Each path below is one point turned by a fixed rotation once a step. After each direction that follows a path, write how fast that rotation turns it, in degrees per step (0 if it stays still).
Each turn is a multiple of 5 degrees from 10 to 175, or 0.
Each row of a path follows its step; steps can be skipped.
Rotation 1:
step 0: [ 0.50 -2.85  1.27  4.16  0.01  2.26 -0.96  0.98 -2.58 -2.41  0.13  2.19
  4.72 -4.06  0.39  0.05  0.93  0.70 -0.96  0.30  0.51 -0.86 -0.39  4.81
  0.28 -0.96  0.24  1.76 -3.02 -3.92 -0.21 -0.38  0.96  0.96  1.56  2.32
 -1.19  2.13 -0.19 -1.91 -2.48  4.67 -2.27  0.89 -1.77 -0.58  2.91  1.17
  1.95  0.87 -1.49  2.00  0.68 -1.26 -0.10  0.22  0.04 -1.22  0.12  0.18
  0.95  1.74 -3.15 -0.18  1.51  0.00]
step 1: [ 2.57 -0.20  4.13  3.28  1.53 -2.62  0.17 -0.48 -0.98  1.84 -1.28  0.49
  0.57 -0.03  1.15 -0.38 -1.25  3.99 -2.40  2.13  0.08  0.76  0.17  1.02
  0.58 -1.71 -1.06  2.75 -1.54  1.79  1.95  2.52  2.66 -1.33 -3.85 -5.11
  1.33  1.36 -0.74  1.94 -1.72 -1.41 -1.00 -1.69 -0.07 -1.88 -2.40 -0.34
 -1.93 -0.52  0.96 -1.12 -3.33  0.17 -4.89  1.24  1.18  1.30  0.91  0.95
 -1.13  0.67  1.78  0.66  1.71 -0.91]
step 2: [ 1.40 -0.26  0.65 -2.25 -0.95  0.83  0.11  3.08 -1.59  3.27  1.76  2.38
 -0.92 -1.97  0.77  1.77  0.32  2.40  3.59  3.61 -2.12 -1.81 -0.59 -1.80
  0.75 -0.76 -1.36 -4.47  0.86 -0.76 -1.86  1.80 -1.47  1.93  1.02  1.28
 -1.49  2.97  1.47 -0.73  0.15 -2.22  0.56 -0.03 -2.92 -0.37 -0.35 -1.40
 -3.59 -0.79  0.56 -2.74 -0.22 -0.48  0.28 -1.52 -2.92 -4.88 -1.69  1.78
  0.94  1.32  0.34  2.02  2.93 -1.42]
step 3: [-1.33 -3.21 -1.62 -0.31  1.15 -0.12  1.14  0.62 -0.46 -5.05 -0.37  1.24
 -0.20 -4.41 -1.38  0.01 -0.25 -1.88 -1.45  1.34  0.88  1.23 -3.34  1.16
 -0.26  0.64  2.97 -3.54  1.92  2.96 -1.12  1.80 -0.68 -1.87  2.77 -2.48
  1.09 -0.32 -1.55 -1.10 -1.29 -0.36 -3.74 -1.55 -0.23 -2.53  2.03  1.38
  0.57  1.63  0.03 -1.31 -0.89  3.92 -0.35 -4.75  1.04  1.21  2.21  2.48
 -0.58 -1.32 -0.87 -0.71  1.29  0.69]
step 4: [ 3.52 -0.54  2.90 -0.65  1.97  2.53  3.11  0.48  1.32  1.72  3.80 -3.29
 -3.52  0.79  3.47  0.86  2.17  2.87 -1.50 -1.17  2.24  0.55  0.42 -0.01
 -3.14  3.26 -2.34  2.59 -1.89 -1.76  0.65  2.22 -0.76 -3.56  2.11 -0.63
  0.06 -0.79  1.47  0.70  1.98  1.79 -0.42 -0.31  0.61 -1.78  0.47  0.39
 -1.97  1.62  0.69 -0.78 -0.46  3.89 -0.19 -1.41  1.32  0.92 -2.33 -0.58
  2.55  1.05 -0.25 -1.67 -1.19 -1.22]
step 5: [-0.14  1.17 -0.74  1.44 -1.07  0.15 -2.68  0.53 -1.96  1.35  0.60  0.48
  1.85 -1.01 -1.76 -0.58  1.50 -1.41  2.77  1.13  2.51 -3.65  2.24  1.35
 -1.15  1.85 -2.69 -2.95  2.09 -3.44  2.69 -0.27 -2.10 -2.14  2.96 -0.22
  3.67  2.16 -0.46 -0.77 -2.31  0.81 -0.44 -1.78 -0.04  1.48 -1.52 -1.46
 -0.18  0.97 -1.88  0.79  0.92  0.05 -2.70  1.59 -1.91  1.43  3.42 -1.03
  3.12  5.13 -2.75  1.19  1.24  1.03]
step 6: [ 0.88 -2.24  2.57  1.51 -0.29 -0.06 -0.73  2.51  0.83 -2.60 -1.46  3.12
  3.29  0.04  0.72 -0.16 -2.71  1.28 -1.12  0.48 -0.42  1.19  1.77 -4.02
  3.62  0.55  2.91 -1.84 -3.83  1.67  1.86 -1.52  0.61 -1.77  2.57  0.47
  0.11  1.11  0.66  2.39 -0.23  0.09 -1.62 -1.54  1.47 -0.57  1.73 -0.14
  0.04  1.93  3.20  0.29 -3.78  0.18 -3.22  1.21 -1.06  1.45 -1.30 -1.00
 -3.22  2.32 -1.61 -0.52 -2.67 -3.27]
step 7: [ 2.49  0.47 -0.82  0.76  2.33  1.53 -1.69  2.01  2.48  0.53 -2.32  0.96
 -4.24  0.24  0.14 -1.49 -1.39  2.27  2.90  0.56 -0.96  0.01  0.28  0.83
  0.03 -2.32 -3.62  0.08 -2.16 -1.54  1.52  1.60 -1.72  1.09  1.57  0.99
 -1.46  1.73  3.72  0.88 -1.83  2.05 -1.71 -0.16 -1.01 -5.09  0.05  3.39
 -1.76 -1.49  0.53 -3.21  0.88 -0.62  1.67  1.11  4.31 -2.19  2.64 -0.45
 -2.05  0.62  0.82  1.92  1.78 -0.13]
step 8: [ 0.82 -3.22  0.51  2.64 -0.46  1.76 -1.05  2.91 -0.29 -1.39 -0.35  0.01
  1.28 -4.63 -2.57  0.90  0.35  1.46  1.29  1.22  1.46 -0.51  0.07  1.10
  2.14 -0.16 -2.85 -0.24  1.47  0.31 -0.62  0.96 -1.61 -1.41 -1.65  1.26
  1.30 -3.22 -0.34 -1.09  0.46 -2.35 -0.98  3.88  1.24  3.19 -2.10 -0.16
 -0.59 -5.64 -0.95 -1.73 -2.12  3.01 -0.43 -2.49 -1.04  2.64  2.62  2.62
  0.37 -1.70 -1.62 -0.25  1.98 -2.78]
step 9: [ 1.17  0.02  0.52  0.82 -0.60 -0.12  0.81  1.36  1.84 -0.13  0.84  3.02
 -1.59 -4.06  3.15 -1.10  2.72  0.15  0.03  4.42  0.78  2.78 -5.35  2.59
  0.02  2.90 -0.23  2.24 -0.31  1.08  0.67  0.10 -0.17  0.46  1.47  1.51
 -1.59  0.10 -0.09  3.31  1.19 -0.15 -0.85 -2.74  0.94 -2.26 -1.65 -1.07
  0.37 -0.24  1.47  3.63 -1.20 -1.85 -1.00 -2.35  0.61  0.61 -4.35  1.70
  3.05  2.52 -0.64  0.56 -2.52 -0.14]
[ 0.00 -0.17 -0.01  0.27  0.68  0.11  0.03  0.59  1.02  0.13  0.77 -0.46
 -0.64 -0.85 -0.36 -0.57  0.10  0.57 -0.56 -0.73  0.46 -0.03  0.09 -0.64
 -1.28 -0.55  0.59 -0.39  0.03 -0.31  0.04  0.77  0.04  0.44 -1.05 -0.05
 -0.22  0.38  0.08  0.33 -0.21  0.36  1.01 -0.85  0.02  0.30 -0.01 -0.26
 -0.80 -0.05 -0.03 -0.01 -0.56 -0.53  0.28  0.51  0.83  0.25  0.46 -0.28
 -0.07  0.37  0.63 -0.09 -0.31  0.11]  125
[-0.43 -0.31  0.56 -0.25  0.08 -0.32  0.71  0.05 -0.05 -0.86  0.08  0.47
 -0.05  0.09 -0.87 -0.01  0.24 -0.55 -0.04  0.57  0.71 -0.41  0.48 -0.05
  0.55 -0.33 -0.27  0.10 -0.20 -0.63  0.47 -0.09 -0.49  1.18 -0.06  0.08
  0.18  0.19 -0.03  0.54 -0.08  0.28 -0.77 -0.38  0.15  1.47  0.33 -0.08
 -0.39  0.16 -0.92  0.34 -0.11  0.71  0.93 -0.05  0.00 -0.61  0.44 -0.58
  0.28 -0.23 -0.05  0.17  1.30  0.33]  140
[-0.06 -0.23 -0.47 -0.03 -0.27  0.18 -0.26  0.22 -1.01  0.43  0.62  0.37
  0.93  0.02 -0.38 -0.09  0.40  0.04  0.71 -0.59 -0.04 -0.06  0.53  0.88
  0.38  0.06  0.57 -0.12  0.23  0.14  0.40  0.58 -0.32 -0.20  0.82 -0.81
 -0.62 -0.39  0.52 -0.37 -1.53 -0.13  0.28  0.03  0.08  0.26  0.33 -0.41
 -0.34 -0.10  0.28  0.58 -0.12 -0.68  0.55 -0.42  0.51  0.52  1.17  0.04
  0.15 -1.05  0.31 -0.32  0.00 -0.06]  145
[ 1.05  0.30 -0.16  0.13  1.31  0.18 -0.43 -0.03  0.00  0.24  0.28 -0.25
 -0.05 -0.22 -0.78 -0.28  0.44 -0.91 -0.14  0.74 -0.51  0.14  0.30  0.48
 -0.36 -0.30 -0.02 -0.33 -0.28 -0.69 -1.38 -0.48  0.12  0.03  0.61 -0.50
  0.19 -0.38 -0.37 -0.41  0.17  0.17 -0.74 -0.57  0.47 -0.36 -0.69 -0.33
  0.11 -0.27  0.59  0.54  0.17 -0.79  0.52  0.18  0.06 -1.36  0.22 -0.38
 -0.01  0.12 -0.36  0.05 -0.20 -0.19]  155
[-0.36  0.55 -0.12  0.43  0.15  0.22 -1.11  0.02 -0.06  0.03 -0.31  0.42
  0.23  0.04 -0.08 -0.20 -0.93  0.76 -0.38  0.24 -0.99  0.49 -0.35 -0.06
  0.05 -0.85 -0.17  0.29 -0.14 -0.19 -0.08  0.10  0.26  0.09 -0.08  0.24
 -0.37  0.08  0.17  0.40  0.34 -1.02 -0.33 -0.66 -0.14 -0.39  0.50 -0.40
 -0.53 -1.52 -0.84  0.22 -0.17  0.41  0.31 -0.70 -0.06 -0.45  0.31  0.93
  0.12 -0.21  0.84 -0.16  0.69 -0.86]  60
